In the data rows, 500 means zero.
Here are some points, each followed by its number:
Array([631, 435, 430, 424, 420, 520, 421, 574, 594, 458, 550, 417, 558, 724,
       528, 611, 470]) 0
Array([504, 487, 483, 488, 521, 509, 454, 550, 499, 473, 420, 433, 465, 538,
       576, 550, 246]) 1
Array([426, 479, 464, 458, 475, 475, 289, 488, 551, 553, 435, 504, 500, 448,
       589, 554, 622]) 2
Array([443, 471, 447, 491, 505, 490, 403, 905, 592, 424, 817, 408, 528, 694,
       532, 603, 639]) 3
Array([439, 506, 366, 524, 508, 472, 619, 419, 422, 580, 469, 667, 495, 436,
       481, 396, 362]) 4
Array([441, 555, 397, 477, 448, 516, 345, 496, 530, 524, 534, 566, 465, 392,
       469, 598, 883]) 5
Array([657, 460, 350, 468, 462, 445, 918, 458, 412, 426, 359, 413, 500, 536,
       478, 397, 422]) 6
Array([458, 547, 407, 435, 496, 555, 322, 479, 492, 516, 494, 530, 499, 409,
       466, 572, 635]) 7
Array([456, 392, 643, 546, 624, 548, 999, 443, 374, 400, 417, 480, 472, 436,
       551, 542, 364]) 8
Array([510, 447, 387, 540, 645, 433, 395, 577, 430, 448, 643, 464, 545, 658,
       562, 517, 351]) 9
Array([426, 486, 747, 489, 494, 497, 999, 468, 414, 487, 440, 670, 410, 407,
       518, 495, 409]) 10
Array([683, 466, 421, 508, 502, 464, 924, 448, 510, 431, 362, 447, 469, 594,
       458, 481, 335]) 11
Array([416, 572, 569, 520, 496, 480, 361, 431, 469, 552, 464, 563, 412, 369,
       476, 586, 695]) 12
Array([529, 453, 493, 466, 509, 517, 447, 452, 552, 525, 424, 555, 478, 462,
       562, 476, 368]) 13
Array([418, 546, 484, 558, 476, 498, 885, 411, 457, 492, 358, 570, 496, 401,
       508, 505, 339]) 14
Array([518, 495, 419, 535, 481, 459, 498, 387, 510, 501, 381, 516, 557, 433,
       527, 431, 334]) 15
Array([565, 649, 453, 523, 436, 435, 317, 358, 626, 603, 361, 568, 518, 345,
       414, 518, 404]) 16
Array([576, 449, 418, 481, 450, 448, 335, 368, 571, 553, 431, 479, 494, 563,
       445, 444, 401]) 17
Array([551, 456, 454, 456, 499, 464, 517, 422, 521, 490, 414, 487, 554, 451,
       463, 449, 370]) 18
Array([441, 586, 462, 524, 508, 463, 364, 387, 448, 518, 362, 665, 435, 393,
       525, 523, 555]) 19
Array([514, 392, 463, 460, 502, 500, 507, 458, 538, 412, 411, 556, 510, 430,
       507, 468, 443]) 20
Array([457, 519, 449, 507, 475, 497, 396, 455, 504, 513, 458, 496, 480, 385,
       540, 632, 609]) 21
Array([447, 575, 479, 490, 505, 538, 350, 407, 493, 506, 383, 504, 437, 431,
       532, 503, 404]) 22
Array([634, 421, 430, 455, 532, 451, 999, 435, 481, 447, 382, 440, 518, 535,
       560, 474, 355]) 23
Array([514, 422, 436, 543, 522, 503, 424, 448, 523, 451, 478, 469, 466, 557,
       504, 476, 402]) 24
Array([387, 865, 421, 416, 469, 464, 728, 376, 489, 674, 397, 850, 423, 408,
       495, 446, 334]) 25
Array([450, 579, 499, 476, 425, 539, 413, 492, 503, 544, 430, 487, 450, 417,
       554, 535, 587]) 26
Array([463, 597, 820, 496, 503, 532, 894, 376, 459, 483, 384, 504, 495, 377,
       490, 454, 382]) 27
Array([454, 409, 443, 571, 620, 525, 388, 490, 477, 518, 595, 421, 575, 508,
       505, 421, 332]) 28
Array([444, 471, 513, 509, 466, 480, 329, 472, 539, 474, 428, 507, 443, 478,
       480, 534, 560]) 29
Array([451, 447, 462, 624, 631, 496, 674, 636, 423, 431, 621, 522, 499, 417,
       509, 478, 385]) 30
Array([510, 476, 456, 533, 511, 493, 497, 492, 505, 495, 462, 541, 509, 445,
       505, 474, 336]) 31
Array([495, 463, 411, 471, 385, 477, 342, 881, 662, 482, 904, 443, 539, 872,
       529, 543, 761]) 32
Array([438, 601, 463, 453, 447, 578, 273, 466, 464, 554, 486, 525, 477, 418,
       497, 611, 999]) 33
Array([462, 487, 461, 529, 566, 504, 400, 411, 502, 568, 455, 515, 454, 429,
       486, 496, 412]) 34
Array([639, 439, 434, 463, 512, 474, 908, 437, 536, 486, 397, 465, 487, 496,
       562, 443, 362]) 35
Array([576, 447, 415, 518, 567, 553, 522, 448, 496, 462, 470, 414, 480, 509,
       437, 529, 369]) 36
Array([524, 428, 496, 468, 590, 477, 662, 414, 454, 506, 431, 486, 512, 519,
       538, 452, 349]) 37
Array([714, 412, 422, 496, 406, 490, 391, 767, 617, 429, 726, 386, 612, 923,
       492, 498, 393]) 38
Which five points above are nearest to each new point? Their numbers follow each, nearest first.
Array([432, 531, 773, 532, 564, 481, 327, 427, 435, 482, 587, 456, 432, 395,
       480, 527, 744]) ~ 12 29 21 26 7
Array([448, 601, 391, 489, 490, 418, 505, 427, 524, 676, 369, 746, 485, 362,
       450, 422, 402]) ~ 4 19 16 15 34
Array([753, 423, 403, 482, 355, 485, 368, 694, 608, 438, 775, 420, 665, 839,
       491, 547, 355]) ~ 38 0 9 3 32
Array([579, 421, 392, 485, 534, 521, 840, 413, 459, 528, 471, 485, 481, 491,
       504, 433, 363]) ~ 35 37 23 6 11
Array([423, 509, 777, 480, 531, 617, 381, 800, 496, 387, 734, 355, 513, 587,
       501, 629, 996]) ~ 3 33 32 5 12
Array([435, 467, 749, 508, 561, 551, 720, 379, 403, 477, 412, 504, 457, 357,
       578, 404, 382]) ~ 27 37 8 10 14
Array([665, 430, 502, 486, 454, 496, 308, 598, 603, 501, 570, 374, 591, 738,
       478, 570, 500]) ~ 0 38 24 17 9
Array([625, 454, 425, 474, 557, 464, 363, 469, 483, 488, 509, 403, 512, 551,
       490, 454, 426]) ~ 24 17 36 18 28
Array([647, 504, 458, 473, 423, 499, 361, 471, 603, 529, 376, 497, 546, 643,
       427, 535, 412]) ~ 17 0 24 13 18
Array([509, 407, 453, 550, 462, 454, 964, 330, 428, 516, 433, 591, 432, 446,
       441, 499, 329]) ~ 14 35 23 11 8
Array([509, 699, 562, 522, 434, 406, 320, 356, 535, 598, 398, 561, 513, 381,
       394, 457, 315]) ~ 16 22 34 15 17
Array([535, 428, 475, 585, 480, 482, 323, 561, 495, 454, 526, 476, 531, 535,
       567, 499, 369]) ~ 24 28 31 1 13
Array([579, 412, 517, 505, 602, 548, 325, 777, 456, 479, 779, 383, 540, 631,
       549, 452, 386]) ~ 9 28 3 38 0
Array([583, 531, 464, 545, 395, 434, 899, 388, 497, 602, 416, 703, 441, 431,
       426, 494, 313]) ~ 14 35 4 11 10
Array([421, 429, 488, 514, 548, 473, 868, 459, 491, 489, 464, 647, 453, 349,
       518, 458, 371]) ~ 14 10 4 37 35
Array([519, 444, 374, 553, 579, 515, 472, 738, 440, 452, 670, 415, 535, 602,
       554, 416, 360]) ~ 9 28 30 24 1
Array([766, 459, 437, 500, 466, 432, 349, 414, 534, 505, 410, 421, 637, 601,
       446, 480, 359]) ~ 17 18 24 36 15
Array([582, 405, 497, 511, 500, 575, 666, 457, 465, 536, 447, 475, 523, 469,
       507, 482, 412]) ~ 37 18 36 31 20
Array([430, 425, 466, 509, 490, 591, 420, 780, 506, 426, 746, 431, 544, 617,
       571, 577, 584]) ~ 3 0 9 32 28
Array([448, 606, 458, 510, 433, 430, 297, 410, 499, 627, 446, 771, 432, 424,
       470, 492, 448]) ~ 19 16 22 34 29
Array([399, 457, 430, 612, 611, 518, 331, 611, 539, 434, 731, 397, 508, 711,
       477, 520, 346]) ~ 9 28 24 0 1
Array([551, 346, 465, 483, 523, 534, 695, 444, 543, 476, 400, 451, 510, 484,
       524, 414, 389]) ~ 37 18 20 35 36
Array([673, 422, 454, 522, 511, 478, 539, 509, 412, 485, 537, 394, 551, 594,
       438, 459, 342]) ~ 36 24 18 37 31
Array([399, 351, 482, 643, 658, 449, 819, 582, 465, 437, 541, 428, 433, 530,
       634, 473, 354]) ~ 30 37 8 35 23
Array([426, 459, 438, 552, 485, 423, 335, 718, 659, 453, 745, 376, 518, 677,
       483, 543, 598]) ~ 3 32 0 9 38
Array([516, 459, 383, 499, 488, 439, 359, 494, 567, 492, 525, 457, 469, 514,
       503, 544, 347]) ~ 24 31 17 13 1
Array([451, 655, 471, 436, 494, 451, 316, 369, 457, 560, 410, 618, 480, 345,
       488, 568, 536]) ~ 19 12 22 7 21
Array([458, 439, 327, 502, 561, 545, 334, 821, 517, 456, 761, 431, 565, 725,
       510, 550, 664]) ~ 3 32 9 0 38
Array([393, 732, 999, 524, 425, 482, 668, 443, 432, 499, 363, 587, 502, 416,
       418, 450, 595]) ~ 27 10 12 26 14
Array([423, 423, 712, 466, 627, 586, 755, 701, 425, 429, 614, 441, 471, 512,
       487, 392, 460]) ~ 30 37 8 10 27
Array([477, 468, 511, 481, 545, 539, 371, 723, 489, 415, 700, 388, 492, 640,
       514, 523, 564]) ~ 3 9 0 24 28
Array([610, 444, 351, 503, 477, 462, 402, 777, 676, 417, 847, 390, 587, 862,
       535, 531, 468]) ~ 38 3 32 0 9
Array([437, 450, 470, 501, 564, 516, 368, 481, 455, 536, 487, 455, 519, 415,
       488, 504, 375]) ~ 34 31 28 22 24
Array([475, 425, 461, 501, 431, 548, 301, 781, 580, 466, 741, 389, 560, 633,
       526, 522, 750]) ~ 3 32 0 2 5
Array([754, 371, 426, 463, 455, 512, 405, 384, 543, 537, 383, 456, 548, 711,
       433, 432, 334]) ~ 17 24 18 36 0
Array([417, 562, 656, 502, 458, 463, 523, 424, 453, 548, 396, 636, 466, 333,
       489, 517, 660]) ~ 12 19 26 21 29
Array([372, 950, 940, 510, 485, 481, 836, 332, 480, 654, 381, 696, 459, 414,
       386, 479, 387]) ~ 27 25 10 14 4
Array([646, 385, 416, 491, 526, 458, 338, 696, 559, 413, 770, 448, 597, 839,
       519, 475, 401]) ~ 38 9 0 3 32
Array([426, 454, 542, 484, 686, 556, 822, 719, 506, 463, 583, 398, 493, 502,
       564, 426, 336]) ~ 30 37 8 35 23
Array([625, 429, 461, 458, 481, 505, 377, 853, 561, 408, 744, 363, 627, 795,
       427, 502, 445]) ~ 38 3 0 32 9
Array([449, 449, 454, 535, 660, 547, 310, 677, 440, 439, 637, 397, 503, 629,
       639, 531, 432]) ~ 9 28 24 1 0
Array([493, 497, 452, 446, 467, 511, 886, 396, 450, 565, 409, 729, 475, 395,
       531, 476, 390]) ~ 14 4 35 10 37
Array([398, 764, 767, 483, 479, 521, 680, 431, 414, 515, 415, 662, 460, 468,
       367, 464, 442]) ~ 27 10 14 25 4
Array([410, 670, 840, 567, 463, 486, 445, 378, 410, 534, 451, 512, 482, 440,
       466, 527, 803]) ~ 12 26 29 21 33
Array([668, 390, 442, 540, 451, 453, 367, 725, 593, 383, 690, 374, 576, 807,
       502, 544, 394]) ~ 38 0 9 3 24
Array([476, 990, 798, 483, 440, 451, 709, 401, 409, 690, 386, 859, 514, 415,
       500, 477, 451]) ~ 25 27 10 14 19
Array([373, 582, 802, 449, 445, 487, 387, 421, 477, 509, 387, 490, 464, 391,
       470, 503, 848]) ~ 12 26 33 29 5
Array([444, 399, 447, 591, 602, 594, 335, 627, 509, 509, 692, 458, 587, 485,
       529, 532, 467]) ~ 28 9 24 34 31
Array([478, 896, 514, 432, 491, 491, 627, 397, 453, 735, 461, 889, 436, 361,
       383, 421, 393]) ~ 25 4 19 16 14
Array([564, 396, 389, 502, 567, 468, 590, 444, 427, 507, 399, 512, 520, 504,
       537, 430, 340]) ~ 37 18 15 31 36
Array([579, 393, 468, 553, 426, 520, 358, 849, 611, 366, 872, 374, 603, 880,
       463, 489, 475]) ~ 38 3 32 0 9
Array([433, 792, 521, 503, 475, 537, 634, 323, 484, 739, 334, 887, 535, 355,
       433, 423, 724]) ~ 25 19 12 4 26
Array([479, 458, 489, 510, 431, 506, 999, 324, 526, 496, 366, 646, 465, 343,
       462, 454, 318]) ~ 14 35 10 23 8
Array([568, 418, 454, 492, 533, 485, 331, 494, 612, 482, 587, 392, 582, 638,
       499, 585, 510]) ~ 0 24 17 9 29
Array([617, 459, 394, 563, 350, 485, 385, 760, 706, 487, 758, 388, 532, 838,
       546, 550, 448]) ~ 38 0 3 32 9
Array([428, 469, 905, 490, 624, 586, 600, 435, 464, 435, 454, 466, 442, 460,
       436, 485, 607]) ~ 27 12 29 37 26
Array([425, 406, 645, 497, 647, 497, 999, 629, 486, 399, 563, 464, 416, 403,
       564, 466, 364]) ~ 8 10 30 35 23
Array([645, 439, 434, 509, 448, 514, 324, 565, 635, 472, 608, 396, 551, 641,
       526, 527, 344]) ~ 0 24 9 17 1
Array([573, 440, 409, 542, 430, 468, 288, 346, 546, 638, 410, 531, 511, 547,
       443, 470, 322]) ~ 17 34 13 24 15
Array([430, 637, 920, 488, 596, 518, 662, 340, 455, 486, 397, 474, 383, 433,
       494, 420, 587]) ~ 27 10 12 26 37
Array([439, 533, 387, 461, 462, 488, 968, 390, 484, 630, 399, 780, 482, 405,
       432, 385, 346]) ~ 14 4 25 10 35
Array([386, 489, 447, 483, 416, 472, 295, 519, 506, 523, 561, 510, 510, 417,
       520, 573, 858]) ~ 5 33 7 2 12
Array([534, 434, 401, 516, 604, 591, 341, 708, 460, 510, 648, 427, 569, 670,
       576, 457, 307]) ~ 9 28 1 24 0
Array([445, 377, 419, 536, 470, 473, 363, 714, 579, 512, 782, 385, 576, 570,
       533, 544, 729]) ~ 3 32 0 2 5
Array([380, 494, 931, 496, 664, 537, 669, 517, 486, 514, 508, 466, 448, 434,
       554, 426, 538]) ~ 27 10 37 8 30
Array([417, 470, 340, 426, 456, 491, 762, 371, 460, 556, 401, 685, 441, 422,
       449, 459, 419]) ~ 4 14 37 20 18
Array([507, 634, 827, 488, 448, 524, 785, 406, 467, 508, 391, 538, 414, 394,
       492, 502, 535]) ~ 27 10 14 8 37
Array([389, 587, 645, 500, 424, 548, 378, 488, 463, 522, 493, 445, 426, 371,
       467, 528, 777]) ~ 12 26 21 5 7
Array([423, 415, 398, 586, 505, 507, 312, 717, 495, 484, 765, 406, 561, 607,
       512, 511, 604]) ~ 3 9 28 32 0
Array([527, 428, 454, 479, 511, 513, 381, 834, 606, 455, 685, 373, 561, 646,
       530, 492, 731]) ~ 3 32 0 38 9
Array([420, 468, 530, 535, 420, 500, 303, 519, 488, 460, 514, 517, 478, 511,
       507, 507, 518]) ~ 29 2 26 24 21
Array([727, 408, 436, 531, 439, 509, 460, 875, 553, 373, 643, 376, 590, 838,
       569, 429, 412]) ~ 38 0 3 9 32
Array([445, 542, 881, 481, 476, 452, 755, 413, 484, 451, 399, 567, 459, 392,
       477, 428, 475]) ~ 27 10 14 8 37
